Where one turn sends some rows of the set: a few examples, then the rows asked:
Roviz: [ 14 -16   1  -6 -12 -10 -52  -7  19  -1  19  14 -17   5   6 -16  -5   4
   6 -17]
meba: [ 22 -26  -4   6 -29  -7  21 -14  31   4  20   9 -23  -2   5   6   9  23
  12 -25]
nisa: [ 18 -20   5 -11  -2 -17 -51 -10  20   2  23  14 -16  -4   3  -9  -4   4
  10 -14]
piz: [  4   3  -5 -17 -32  -1  12 -12  21   4  26  33  -8   2  -4  12   1   0
   1 -15]
Zigug: [  2  -9  -3   2 -12 -12  -6   5   7  14   4  18 -10   0  54 -21   1   4
   9 -16]
Vaduz: [ 13  -5  -2   9  -4  -8 -14   5   3  16   2  19  -7  -6  50  -6   6  19
   9 -14]
suluv: [ 12   2 -12  -5 -13  -2  14 -15  23   3  33  24 -17   4  -8  20   8  13
   4 -19]
sako: [ 16 -18   4  -3  -4 -15 -52  -8  16   0  15  11 -16   1   1 -12  -4   9
  10 -16]
Tuki: [ 24 -22  -1  -3 -42   1  15 -11  32   6  22  19 -16  -5  10  10   8  20
   8 -22]
Zul: [ 14  -3  -9  -9  14   3  -9 -20  17  36  -3  17 -30  -8  18 -13 -10  -9
 -12 -11]
bolit: [  3   1 -10   8 -13  -8  17 -10  14  -1  12  16 -18   9 -17   9   6  17
   8 -21]
mov: [ 15  -3  -9  -8  15   3 -10 -20  16  36  -6  17 -30  -9  17 -11 -10  -6
 -12 -10]
tiduf: [ 16 -13   2   3  11 -20 -10   0   5  19   9  17  -8 -18  47   1   5  17
  15 -10]
zasu: [ -4  -8   0  -7 -12 -23  23 -12  15   2  11  18 -15  -1 -19   3  -2   3
  13 -15]
Bugot: [ 13  -3 -10  -7  12   4  -9 -19  16  35  -5  17 -31  -5  19 -15 -10  -8
 -13 -12]
miroz: [ 13 -16  -1  -6  11 -22  -3  -6  15  18  25  18 -15 -16  53  -5   4   5
  14 -12]
semol: [ 18 -29   4   6 -29 -15  22 -11  24   5   5   8 -19  -7  -2   3   5  24
  16 -21]
los: [ 21 -27   8 -13 -40  -8  16 -12  29   9  18  22 -10 -14   8  10   3  14
  10 -16]
Tuzu: [ 13  -1  -9  -7  11   5 -10 -18  15  36  -8  18 -29  -6  18 -14 -10  -7
 -12 -11]
san: [  3 -15  -6   0   2 -20   1  -2  15  12  19  14 -20  -2  54 -22   2   0
  13 -17]
kiko: [ 14 -31  10  -7 -38 -17  22 -10  25   7   6  15 -12 -12   2   1   0  13
  15 -17]
tesa: [ 15  -1  -9  -7  13   5 -12 -19  15  36  -7  18 -28  -7  18 -11  -9  -5
 -12 -10]
sot: [  3  -3   6 -17 -22 -14  13 -10  13   7  11  31  -2 -10 -14  16  -3   4
   8  -8]
bopo: [ 15 -21   0  -8  -1 -17 -47 -12  23  -1  27  10 -22   2   3 -15  -4   2
  10 -18]
legok: [ 10 -21   2  -9  -8 -18 -47  -9  20  -2  19  12 -19   4   4 -21  -7  -2
   9 -17]

miroz turns into Zigug
legok turns into sako
Tuki turns into los
Where do these go?
mov turns into Bugot
sot turns into zasu

